Families of rows that turns and mirrors carry onto each other, the same ones carrying the whole set onto itself: the rest of each named row's family, in list order:
4 families of 8 rows:
Z_903: [  2  32  -4 -12  40  15  19   3   2  24  21 -13  23  12  -8  12   8   6
  30  41  -5  -9  30  -5]
Z_18: [ -3  13  26   3  18 -35   5   8 -31   4  18  -3  13   0  37 -29 -20  15
  -7  20  49 -11  -3  -1]
Z_344: [ 13  16  10  18  33 -19 -39  20  16 -14  -3  11 -24  -9  -3   1 -16 -34
  10  13 -23  -7  16  23]
Z_626: [ 33  29   1 -16  17  36  20  13 -14 -19  26  -6 -17   2  20  -1   9  25
  12 -18   8  24   7  16]
Z_977: [  9  18 -14  -2 -31 -27   3  21  -2 -15 -17  10 -35 -33  18 -42 -14 -12
 -10 -33  -1  -4  -3   1]
Z_857: [ -5  17 -23 -19  -6  16  -2   3  11  14   2  39 -17  -1 -33   2  14  -8
  21 -23  -5  21  25  26]
Z_854: [ -3 -17  -9   5 -26  -3   4  27 -34  -4 -16  12 -29   5  19 -21 -37 -13
 -33 -28  12  13  -1   9]
Z_278: [-12  -2   6  -4 -43  -8  -8  16 -13  -5 -16   7 -29  -3  18 -37 -12 -30
 -41  -2  16  21   1  11]
Z_778: [ 23  33 -30 -27  26   2  15   5 -10 -26  19  -2 -22   1  38  -9   0  26
 -16  -4   0  13 -15  18]
Z_950: [ -2  18 -16 -17  49  12  16 -11 -13 -41  14   6   2 -10  25 -18 -11  22
  -7  -2  13  11   0  29]
Z_73: [-30  -3  20  11 -22  -8   0  40  31  41 -11  10  24  21  11  -1   2 -25
   4   2  -6 -27  19 -14]
Z_303: [-14  -2   9   3  41  27   4  -5   5  29   5  -7  28  45   2  20   8  11
   8  36   8  -5  20   6]
Z_550: [ 36  -7   8   9  30  -9 -31  16   4  18   5   8 -23 -24   0  -6  -7 -21
  -8   8 -41  -6  11  15]
Z_327: [-42  21 -12  -8 -19   8  39  -2   0  -3 -15  -6  16  38  20 -16   2  22
   5  -4  49  -4   7  -9]
Z_298: [ 26  18 -24 -11  32   8   8 -25 -28 -26  -1  -9 -32  -8  10 -19  -7  26
  -6   2  14  17  -1  21]
Z_379: [  0   5  37  20  22 -14  22  10   5   7   2 -18  -2  -4  32 -18 -46  13
 -17  43  14  -8  -3 -18]
Z_441: [  1  -3  20  21  20 -17   9  10  -6   1 -13 -38  11  13  53 -23 -19   7
 -24  30  13 -32  -8 -19]
Z_285: [-28 -17  26  27 -16  -4  -6   8  15  41 -29   4  14  10 -18 -11  -4 -27
  13   8   6 -24  34 -11]
Z_980: [-37 -14  -4  15  -7 -39 -11   3  18  34 -37   7  10  10   0 -19 -14 -24
 -15  23  -2 -34  11  -9]
Z_17: [-32 -11  -8  -9 -16  28  21  -9  -8   2 -14   3   2  41  17 -22  13  40
  11  -4  28  -1  22 -25]
Z_921: [ -2   3 -30  -1  -7  32   3   6  35  10 -29   3 -21  12 -19   9  14 -13
   5 -14 -43   0  21   6]
Z_722: [ -5  10 -39 -20 -12  11 -14   4   0   7 -13  20  -6  18 -13  -4  40 -13
  15 -38  -8  -2  21  23]
Z_673: [ -8 -17   3  11 -28 -18 -12  10   1 -11 -32  14 -32   0  26 -33 -14  -5
 -32 -36  12  -1 -11  12]
Z_473: [ -2  31   7  -3  39   2   4 -13  38  17   5 -11  23   9   2   0  34  15
  30  30  -6 -23  19  -1]
Z_253: [-18  -2 -14 -19 -20  19  47  -6 -14  28  -7  -8  16  22  24 -22  10  34
 -12  -9  31  -2   3 -17]
Z_555: [-45  13 -27   8  -7  18  39  30 -17  18 -21   0 -18  31  17 -17  15   3
  -1 -13  37  -2  -6 -10]
Z_12: [ 40   3  24  -8  18 -19 -30 -17  20  -3  12   3  10 -19   3  -5 -19  -4
  -2  15 -30  -8  23  16]
Z_308: [ -4  -3  12  17 -38 -12  -7  25  16  56 -25  -4  -9  23  -8  -4   8 -21
   5   7  -3 -21  17 -22]
Z_713: [-18 -13 -43 -23  -1  26   1  15  14   6 -12  12  -9   5 -20  12  10 -14
  26 -29 -10  16   3  15]
Z_972: [ 14  26  41  23  11 -25   8  -2 -10   9   1 -12   0   8  41 -34 -14  14
 -27  33  17 -27  17 -10]
Z_41: [  7  16 -11   5  53   7  17  -2  19  19   4  -7  20  15   1  16   8  31
  38   7 -10 -30  17  -4]
Z_599: [ 27  25   5   8  25 -29 -14  23  14  12   4  -3 -11 -28   2   1 -19 -40
 -12  10 -20  -9  -5  32]

Same family as Z_12: Z_18, Z_626, Z_977, Z_303, Z_980, Z_921, Z_555
Same family as Z_950: Z_857, Z_854, Z_441, Z_17, Z_473, Z_308, Z_599

